Each row has a name. After each piece below comes the name of the row it's from, unless a question asks for something else. Each question is about the rows just above it. Places in a row count from 1.

[-25.5  -3.6  -8.0  50.5  27.1] -> Q_947
[  1.5 -21.2 -21.3 -23.7  -8.1] -> Q_276
[ -8.2  50.3   1.5 -23.7  26.8] -> Q_90
[-26.3  -4.9  21.5  91.6  10.7] -> Q_245
[-32.7   7.9  -8.3  50.0   4.3] -> Q_677
[ 24.0 -21.3  11.9  78.2   1.8] -> Q_535
Put [-23.7  26.8  -8.2  50.3   1.5] back in order: which row is it?
Q_90
tags:
[11.9] -> Q_601
[-8.3] -> Q_865
[21.5] -> Q_46
[1.5] -> Q_717
Look up the entry of Q_535 at place 3 in the table:
Q_601
[ -8.0  50.5  27.1 -25.5  -3.6] is which row reordered?
Q_947
Put [ -8.1 -23.7 -21.3 -21.2   1.5] back in order: which row is it?
Q_276
Which value is in both Q_535 and Q_276?
[-21.3]

[ 41.1 -63.5  33.6 -69.1 -68.3  -0.5  74.5  -0.6 -30.7 -39.2  19.9   8.9
 -14.7 -37.2 -50.3  39.7  52.6  58.5 -63.5 -32.4  16.4 -59.6 -75.8] -> Q_555
[-32.9 -77.2 -20.4  22.2 -56.4  26.1 -51.5  32.3 -33.9  16.5  83.1 -39.2
  69.4 -36.5 -47.1  55.5 -46.2 -50.7  60.0 -46.8  58.3  63.7 -49.6] -> Q_11
[ 87.2  54.9 -23.1   5.7 -42.7 -86.4  56.5   2.8  19.7  46.3 -15.4 -86.1
  11.6  18.3 -78.6  66.3   4.8 -66.7 -45.5 -39.0  79.1 -71.9  28.8] -> Q_958
[ 19.9  60.6 -45.6  79.8 -29.7  30.7 -83.1  32.1  31.4 -56.8 -72.2   3.7
 -62.2  46.9  89.6 -90.7  20.4  53.9 -71.5 -60.1  61.4 -52.9 -29.6] -> Q_282
[ 50.4 -71.4 -87.0 -58.9 -87.1 -37.5  60.7 -33.5 -44.6  40.8  -6.7  28.4
 -43.2 -25.5 -42.8  90.9  13.5 -30.5  -6.3  15.9  20.3 -32.4  84.4] -> Q_893
[-25.6 -77.4   2.4   9.0  35.2 -40.1  74.4 -89.4 -31.8 -44.5 -63.3  14.4
  80.5  68.3   2.9  64.9  40.0 -54.2 -62.2  55.4 -77.9 -48.6 -79.1] -> Q_187
[ 24.0 -69.8  29.7  71.8  61.8  76.7  24.3  -7.7 -43.9 -10.1 -20.6  52.7
 -58.7  84.2  23.8 -31.3 -14.7 -19.8 -85.4 -88.2 -30.9  44.9  41.3] -> Q_953
[-61.6  59.3 -47.5 -15.3  -0.4 -60.1  27.5 -25.2  14.6  64.0 -29.0 -24.8
 -63.1  47.0 -32.4  50.3 -20.6  26.0  21.1  28.6  32.4  -9.7  56.1] -> Q_235
[-86.3  58.0  44.8  76.6  21.9  79.7 -64.6 -30.2 -28.4  32.8 -57.0  87.0
  26.2  70.7  45.2  20.5   7.1 -77.9 -56.7 -84.4   9.7  79.0  30.8] -> Q_38
Shared by Q_953 and Q_235:
[-20.6]
Which value is in both Q_953 and Q_555?
[-14.7]

[ 77.3 -27.4  37.0  -2.2  -9.2  -5.5  -4.1 -12.7   5.5  20.4] = Q_67
[ 77.2  -9.0  37.0  -2.2   0.5  -1.2   0.7   5.9 -27.4   4.2] = Q_706
[ 17.6  -4.3  -1.2   7.0  -7.4  -1.2 -10.2  -1.1  -5.1  -9.0] = Q_233
[-27.4  -2.2  77.3  37.0   4.2   0.5  -9.0   5.9  -1.2   0.7] = Q_532
[-29.0   0.8   0.8  -9.2 -15.6   3.3  -9.8   3.3   0.9   4.0] = Q_23
[ -1.1  -9.3  -9.8 -34.5   5.2   3.3  -9.8  -9.3   4.0   9.3] = Q_405
Times [0.8] occurs in Q_23:
2
Which row holds these entries in another order? [  0.7  37.0   4.2   5.9  -9.0  -2.2  -1.2  77.3   0.5 -27.4]
Q_532
What are the next 3 entries after [37.0 -2.2 -9.2]?
[ -5.5  -4.1 -12.7]
Count of [3.4] in Q_405:
0
What are the next 3 entries after [-27.4  -2.2  77.3  37.0]?
[ 4.2  0.5 -9.0]
Which value is in both Q_233 and Q_405?
[-1.1]

[-60.0  23.8  81.9  16.5 -60.0]  Q_265
[ 59.5  30.5 -32.5  48.4  81.8]  Q_460
[ 30.4  23.9 -21.5  30.4  30.4]  Q_715
[ 30.4  23.9  30.5  30.4 -21.5]  Q_42
Count of [30.4] in Q_715:
3
find: [-60.0  23.8  81.9  16.5 -60.0]
Q_265
Which value is in both Q_42 and Q_460?
[30.5]
key -> tag
[30.6] -> Q_381
[30.5] -> Q_88
[-60.0] -> Q_970
[30.3] -> Q_73
[30.4] -> Q_982
The tag of Q_42, keyed by place 1:
Q_982
How many times does Q_265 hold [-60.1]?
0
The one value in Q_460 and Q_42:
[30.5]
Which row holds these entries in another order? [-21.5  30.4  30.4  30.4  23.9]
Q_715

[-68.4 -24.7  15.3 -38.5   7.2   8.8] -> Q_795
[-68.3 -38.5  15.3 -24.7   7.2   8.8] -> Q_575
[  8.9  -2.2   9.1  -0.3  19.2 -25.8] -> Q_876
[ 30.3 -46.6  -4.0 -50.0   3.8  38.7] -> Q_65
[  7.2   8.8 -68.3 -38.5  15.3 -24.7] is which row reordered?
Q_575
tags:
[19.3] -> Q_221
[7.3] -> Q_990
[19.2] -> Q_122
[8.9] -> Q_208
[7.2] -> Q_175
Look up the entry of Q_876 at place 5 in the table:
Q_122
How many times does Q_795 hold [8.8]?
1

[  1.3 -24.2  61.3  -5.3  -8.9 -10.9  11.2]  Q_727
[10.7 13.2 67.6 11.2  3.6 -3.9 10.4]  Q_545
[-9.2 -0.7  9.6 10.4 -8.9  8.5 44.3]  Q_79
[ -4.9  10.4   8.2 -11.9 -15.9  -4.6  13.1]  Q_193
[-20.3  -9.8  10.5   9.8  -6.4   0.0  -3.7]  Q_968
[-77.8  27.7   0.6  -2.1   3.9   4.5  31.6]  Q_299
[ 13.2  67.9  11.2 -16.8   6.0   5.0 -55.9]  Q_286
[ -9.5 -40.3 -26.0   1.6  -7.2  -9.3  -1.6]  Q_515
The next 3 entries after [-77.8  27.7]:
[ 0.6 -2.1  3.9]
Table of tags by key:
[10.4] -> Q_979
[1.6] -> Q_909
[-2.1] -> Q_250
[-16.8] -> Q_890
[6.0] -> Q_589
[11.2] -> Q_227
The tag of Q_286, keyed by place 4:
Q_890
The next 3 entries after [13.2 67.6 11.2]:
[ 3.6 -3.9 10.4]
Where do [-9.2 -0.7  9.6 10.4 -8.9  8.5 44.3] appear?
Q_79
find: [10.7 13.2 67.6 11.2  3.6 -3.9 10.4]
Q_545
Which value is in both Q_79 and Q_193?
[10.4]

